In the data rows, the value 128 means zero.
Here are some numbered points:
[ 79 118 136 118 132  97 141 137 125 146 144 122 124 145 125 131 140 126
 147 135 137 130 128 133 136 112 113 153 158 143 113 145  85 104 114 131
 152 125 121 105 126 125 134 104 119 118 114 124] 0
[ 91 171 124 136 120 118 118 220 219 129 159 170 137 118 152  65 120  92
  95 112  94 149  99  97  57 126 177 181 120 139 182 165 182 128 171 123
 134 125 193 160  44 148 175 143 108  67  67 132] 1
[ 81 112 125 150 134  93 134 126 134 139 158 116 130 167 125 122 135 115
 122 132 139 152 101 141 147 110 122 159 158 142 115 114 107 110 110 132
 119 128 137 123 124 135 148 101 115 117 131 111] 2
[150 112 118 154 119 137 123 126 129  95 129 150 103 130 132 146 111 107
 124 109 137  76 154 116 126 122 121 117 110 116 132 103 123 140 120 119
 123 126 142 158 138 110 106 120 133 123 135 136] 3
[126 136 122 157 117 112 124 161 147 122 137 126 137 143 117 125 118 105
 110 114 127 130 128 127 114 107 131 143 126 137 145 114 132 117 126 134
 116 108 150 150 109 139 126 105 116 112 111 131] 4
[120 103 117 111 149 127 181 115  98  88 140 131 154 147 128 147 116 127
 106 169 121 133 103 153 147 134 134 127 118 114 107 132 112 116 116 128
  95 154  91  97 133 121 124 121 103 135  94 118] 5
[110  94 144 107 153 120 153 149  98 156 108  95 125  77 115 153 155 166
 153 141  78 157 160 135 161 138 122  92 140 154 104 134 106 173 118 109
 116 155 106  97 162 143 136 133 125 153 172 123] 6
[124  82 134 116 134 105 131 100 120 157 120 105 101 132 133 142 148 132
 140 113  97 119 144 101 155 142 110 134 133 135 123 131  98 161 104 125
 147 155 106 122 116 131 139 143 154 106 158 108] 7
[131 144 133 110 126 135 136 159 127 120 116 147 121  84 102 139 142 140
 151 137 127 108 155 140 126 118 137 121 128 120 124 130 125 130 146 123
 135 129 134 131 165 126 118 109 122 145 122 146] 8
[119 142 136 124 118 138 141 184 126 101 112 145 127 105 123 120 132 143
 124 106 121 120 149 138 118 112 144 116 126 142 133 112 139 125 139 122
 104 128 159 148 153 134 126 108 125 149 134 142] 9
[109 127 129 131 130 101 123 123 132 141 145 136 109 117 113 131 141 121
 142 129 132 119 134 146 138 110 119 147 154 132 132 131 114 125 123 129
 145 115 127 114 153 130 132 107 127 128 140 124] 10
[152 156 123 105 139 166 106  86 128 114 133 155 137 112 127 102 120 144
 116 149 146 115 103 148 103 158 148 108  98  95 139 133 166 120 158 126
 149 132 100 103 131 123 101 176 129 130 101 121] 11
[152  89 121  98 145 160 217 144  73  57  93 121 142 148 148 159 103 171
 111 145 102  99 158 109 147 144 128  94  82 114  91 146 104 136 112  90
  86 159  93 126 131 118  94 112 125 136  92 157] 12
[199 117 118  89 126 148 125 121 118 128  82 101 160 106 136 136 113 162
 110 148 101 152 154  91  93 164 153 103  96 141 163 182 166 125 135 138
 110 129 131 107  79 129 135 139 148 160 130 142] 13
[131 156 109 117 134 123  75 104 168 155 157 169  98  95 122 113 142 108
 140 133 128 106 115 139 113 119 133 141 133 110 176 138 156 144 158 138
 165 122 139 119 149 122 136 149 132 125 163 122] 14
[ 78 114 139  90 137  94 170 148 123 117 141 164  86 103 108 149 157 137
 167 143 119  94 136 148 160 120 106 150 148 115 104 137  91 121 122 107
 170 132  95  94 187 133 134  86 148 125 107 130] 15
[159 133 111 114 137 109 108 107 142 165 140  97 134 113  96 141 126 117
 147 146 144 145 153 137 130 113 130 136 155 148 145 149 145 116 110 145
 133  85 144  98 124 136 138  98 141 152 167 139] 16
[175 111 115 167 111 140 124 125 130  79 120 163 101 131 140 146 107 100
 121 102 143  63 158 110 133 114 113 113 105  98 135  87 120 148 117 124
 122 129 140 173 144 100  94 120 142 120 136 151] 17
[ 76 133 153 148  96 144 160 211 143 121  95 130 135 151 142  97 128 129
 127  80 117 104 137 106 119 114 118 161 112 147 100 142  92 121 136 120
 146 136 144 185  87 144 119 113 126  87  50 141] 18
[ 77 124 125 138 160 110 126  50  78 122 175 153 112 184 142 129 138 122
 110 144 160 146  30 161 176 132  98 120 141 104  90  83 101 120 107 124
 129 143  55  93 173 108 125 176 119 117 132  69] 19
[158 112 117 165 124  97  81 101 149 175 137  64 132 135 119 139 129 106
 141 125 144 158 163 121 126 103 119 148 169 167 141 116 137 132 102 153
 107  92 170 127 112 126 162 108 143 150 214 132] 20
New points follow, each followed by the numbers of its two nearest points above by angle, nearest first.
[109 153 153 108 132 136 153 173 121 135 114 118 147 100 101 127 137 153
 147 146 124 149 145 149 128 123 151 129 137 145 105 141 124 102 148 134
 122 125 138 122 136 143 127 113 116 153 110 143] 8 9
[126 126 147 142 116 150 132 130 109 145  90 103 134 138 131 120 137 150
 126 112 112 149 128 117 140 150 123 104 121 140  98 120 120 154 127 122
 114 155 112 138 117 126 124 168 120 122 129 112] 6 7
[ 88 143 116 125 131 102 136 158 155 117 159 173 118 110 131 117 134 109
 112 138 120 110  99 151 119 116 133 147 122 113 157 128 127 136 145 117
 132 146 138 133 141 125 146 120 113 104 104 129] 1 14
[149 170 125 152 106 140  73  84 125 144 133 115 120 170 128 107 120 104
 136 104 195 127  98 131 117 123 118 145 143 118 123 101 140  87 133 150
 153  98 137 144 124 114  97 131 136 123 132 120] 20 14
[171 170 129 115 110 159 120 139 134 125 116 125 153 113 109 112 115 132
 142 134 152 123 138 138  98 127 150 123 118 119 127 131 163  96 155 150
 131  97 149 132 122 130 106 117 124 143 104 155] 11 13
[107  77 153 105 160 119 160 149  97 153 101  82 134  81 106 154 165 180
 170 152  41 166 167 145 169 145 128 100 136 165 108 134  99 186 116 110
 108 162 102  90 174 146 149 131 127 164 181 127] 6 7
[170  78 124 111 138 120 114  36 116 169 119  83 131 156 150 140 134 131
 127 125 128 140 133 101 140 150  90 134 126 148 124 157 119 147  83 126
 144 123 101 113  72 142 130 153 165  95 156 115] 7 20
[164 182 121 158  89 148  51  65 118 148 140 116 111 196 122 106 110  99
 139  96 232 119  87 138 111 105 106 144 146 110 114  77 145  84 125 155
 160  69 146 160 124 115  93 128 143 121 139 110] 20 19
[138 138 111 141 144 105 120 155 155 145 152 109 141 119 122 131 109 107
 110 145 138 177 139 126 114 113 152 134 139 163 154 136 160 113 122 135
  86  98 181 135 101 132 156 109 107 161 166 142] 20 16
[ 81 196 145 114 110 156 158 186 107 101 127 150 171 132 106  96 127 143
 125 136 180 143  91 158 103 120 149 135 128 107  84 123 122  49 168 135
 128 133 109 136 149 128 101  96  88 137  28 149] 18 8
[149  80 118 116 125  90 175 128 118 113 136 126 125 136 106 171 117 117
 141 144 132  83 184 128 146  97 104 155 135 138 120 158  78 110  76 134
 141 110 123 112 139 123 117  50 145 118 122 157] 15 0
[119  91 115 142 149 104 144 130 142  94 150 150 134 129 161 147 120 119
  92 152  89 157 121 104 138 133 158 113 111 140 171 124 156 164 130 108
  67 148 145 128 101 124 164 140 113 147 180 110] 13 1
